cols: Q K U D R T X
(96): [-5.47 -3.86 -0.13  5.63  6.10  5.21 -8.09]
(141): [-0.74 -3.86 -0.13  5.63  6.10  5.21 -8.09]
(17): [-5.47 -3.86 -0.13  5.63  6.10  5.21  1.04]
[-5.47 -3.86 -0.13  5.63  6.10  5.21  1.04] | (17)
col: [-8.09  1.04] | X
[-0.74 -3.86 -0.13  5.63  6.10  5.21 -8.09] | (141)
col: [-8.09 -8.09] | X
[-5.47 -3.86 -0.13  5.63  6.10  5.21 -8.09] | (96)

cols: V N S H B
(175): [-1.99  0.97 -1.45 -0.72 -1.29]
(61): [-5.98  0.59 -0.28  0.11  1.53]
(141): [ 5.73 -0.82 -0.39 -1.67 -1.06]
(88): [ 4.12  0.90  0.50 -0.55 -2.20]
(208): [ 4.07 -1.41  0.90 -0.39 -2.31]
(96): [ 5.45 -1.57  0.57 -0.33 -1.27]
col: [5.73 4.12 4.07] | V
col: [-5.98  5.73  4.12] | V
col: [ 0.90 -1.41] | N
col: [ 1.53 -1.06] | B
col: [ 0.59 -0.82  0.90] | N
col: [-0.28 -0.39] | S

cols: Z F J E G
(21): [-1.83 -0.23  2.72  1.66 -1.83]
(170): [-1.64  1.19 -2.41  3.60 -1.64]
(130): [-4.02  2.06 -1.19  1.69 -4.02]
(168): [ 2.47 -3.09  5.19  7.31  2.47]
(175): [-2.62  2.71  2.39 -3.91 -2.62]
(96): [ 0.20  3.77  2.62 -0.10  0.20]
(184): [-1.44  0.15  5.91 -4.36 -1.44]
(141): [-0.92 -0.02  1.67 -4.31 -0.92]
(61): [-3.88  4.98 -2.55  0.42 -3.88]
(208): [ 2.91  2.83 -0.22  3.44  2.91]
(17): [-0.40  3.16  0.92 -0.88 -0.40]
col: [ 1.19  2.06 -3.09  2.71] | F
[-1.83 -0.23  2.72  1.66 -1.83] | (21)
col: [-1.19  5.19  2.39  2.62  5.91] | J

cols: C A L M W
(208): [ 5.63 -4.80  0.42 -2.65 -1.23]
(168): [ 0.68 -4.15  1.06 -3.97 -1.81]
(175): [ 0.29 -0.89 -1.98 -2.56 -2.61]
(170): [ 0.23 -5.01  0.74 -3.61 -2.52]
(88): [ 2.70  0.93  1.38 -2.39  3.57]
(17): [ 6.27 -0.06 -0.97 -2.38  0.74]
(184): [ 2.04  4.11 -2.70 -2.77  0.75]
(141): [ 0.90 -2.51  0.60 -2.66  1.85]
(130): [ 2.24 -4.54 -0.80  0.29 -1.43]
(21): [-1.76  5.04 -0.14 -0.81 -1.48]
col: [-4.80 -4.15 -0.89 -5.01] | A
col: [5.63 0.68 0.29 0.23 2.70] | C
col: [-3.97 -2.56 -3.61] | M

cols: bupus Maz Pak Fegi zef Kasu Zapi nikab Gudo buki
(184): [ 7.68  6.00  4.67  3.41  2.53  1.47  0.63 -0.54 -1.49 -2.17]
(130): [-0.74 -1.27 -1.10 -1.04 -0.50 -0.83 -0.82 -0.50 -0.76 -0.54]
(208): [ 0.57 -0.05  0.59  0.26  0.81  0.74  0.85  0.54  0.72  1.14]
(96): [-0.63 -1.04 -0.27 -0.72 -0.38 -0.64 -0.40  0.05  0.47  0.78]
(168): [-3.16 -2.88 -0.99 -1.05  0.08  0.94  1.62  1.51  2.13  2.85]
col: [ 6.00 -1.27 -0.05] | Maz
col: [ 3.41 -1.04] | Fegi

cols: nuri feki Mes kimov tirot lemo Luta
(208): [ 1.05 -1.06  4.11  2.77  2.29  0.84 -2.80]
(141): [ 7.91 -3.52  1.16  3.20 -3.20 -2.73 -2.92]
(61): [ 0.02  0.89 -2.58 -4.00  2.72  3.68 -4.01]
(130): [-6.05 -2.44  3.31 -5.87  3.70 -2.22  6.50]
col: [7.91 0.02] | nuri
col: [ 4.11  1.16 -2.58] | Mes
col: [-1.06 -3.52] | feki
col: [-3.20  2.72  3.70] | tirot
col: [ 0.89 -2.44] | feki

cols: dep Por seve tuk zup dosud mav kunof Ris
(208): [-0.70  5.25 -7.86 -6.43 -0.99 -6.48  7.60  1.64 -3.83]
(17): [ 1.66 -3.49  5.86  1.19  1.35  3.71 -3.67 -1.40  2.07]
(96): [-1.33  2.54 -1.10 -0.24  1.39 -2.52  3.99 -0.36 -0.18]
col: [-0.99  1.35] | zup
col: [ 1.64 -1.40] | kunof
col: [-3.49  2.54] | Por
col: [ 2.07 -0.18] | Ris
col: [-3.83  2.07] | Ris

cols: dofeg seki begu refo Benit
(184): [7.18 7.17 5.76 3.83 1.07]
(170): [-3.60 -5.66 -7.05 -7.19 -6.63]
(130): [ 6.09  3.92  1.28 -1.43 -4.02]
(61): [-3.27 -0.60  2.37  4.81  6.59]
(141): [4.89 6.59 7.31 7.07 5.73]
(88): [ 1.84 -1.15 -3.87 -6.06 -7.29]
(21): [-7.08 -7.33 -6.79 -5.10 -2.70]
(96): [-0.01  2.78  5.12  6.75  7.40]
(17): [-6.95 -5.44 -2.84 -0.30  2.78]
col: [ 7.17 -5.66] | seki
col: [ 3.92 -0.60  6.59 -1.15] | seki
col: [ 7.31 -3.87] | begu
col: [-6.06 -5.10  6.75] | refo
col: [ 4.89  1.84 -7.08 -0.01 -6.95] | dofeg
col: [-7.19 -1.43  4.81  7.07 -6.06 -5.10] | refo
col: [ 4.89  1.84 -7.08] | dofeg

cols: gar vupu geme Muz
(184): [-2.22 -2.01  0.99 -1.37]
(130): [-0.08 -6.37  4.35 -5.81]
(175): [ 4.08  1.13 -4.68 -6.86]
(168): [-7.88  2.68  3.96  1.36]
(208): [ 2.81 -2.24  5.71 -0.10]
col: [3.96 5.71] | geme
col: [-0.08  4.08 -7.88] | gar
col: [-5.81 -6.86  1.36] | Muz
col: [-1.37 -5.81 -6.86  1.36] | Muz
col: [-6.86  1.36] | Muz
col: [-6.37  1.13  2.68 -2.24] | vupu

cols: lovar ribi fup Zir kub rof lon
(208): [ 4.12 -8.03 -0.08 -2.32 -5.77  5.13  1.48]
(17): [-4.15  2.96 -2.67 -0.57  1.00 -0.64 -1.02]
(88): [-2.54  6.70  1.37 -0.28 -0.15 -2.85 -4.03]
(21): [-4.15  2.96 -2.67 -0.57 -0.07 -3.34  2.78]
(130): [ 0.98 -1.65  7.80  0.93  3.22 -5.49  2.26]
(141): [-2.29 -1.60  8.31 -1.88  5.78 -4.46  2.64]
col: [-0.28 -0.57  0.93] | Zir
col: [ 0.93 -1.88] | Zir
col: [2.26 2.64] | lon
col: [-2.54 -4.15  0.98] | lovar

cols: Gima zev dobuv belin luku
(88): [-7.38  1.32  1.15  1.05 -0.06]
(184): [ 2.47 -2.51 -2.53 -1.14  1.21]
(170): [ 0.55  1.79  0.84  0.42 -0.95]
(168): [-1.23 -0.90 -0.56  0.91 -1.97]
(21): [ 5.05  0.04  0.80 -1.39 -0.70]
(130): [ 0.86  0.97  0.98 -0.33  1.37]
(141): [-1.23 -0.90  1.33 -0.38  2.43]
col: [ 0.42  0.91 -1.39 -0.33 -0.38] | belin
col: [-1.97 -0.70  1.37] | luku
col: [ 0.42  0.91 -1.39] | belin
col: [ 1.21 -0.95] | luku
col: [0.80 0.98] | dobuv
col: [1.37 2.43] | luku

cols: gosas div dofa vive Mogig
(175): [1.89 1.66 3.73 3.47 0.13]
(96): [1.77 2.23 3.11 1.17 1.59]
(17): [1.15 3.73 4.01 4.64 5.88]
(208): [2.75 3.25 4.73 4.00 5.24]
col: [1.59 5.88 5.24] | Mogig
col: [4.01 4.73] | dofa
col: [3.47 1.17 4.64] | vive

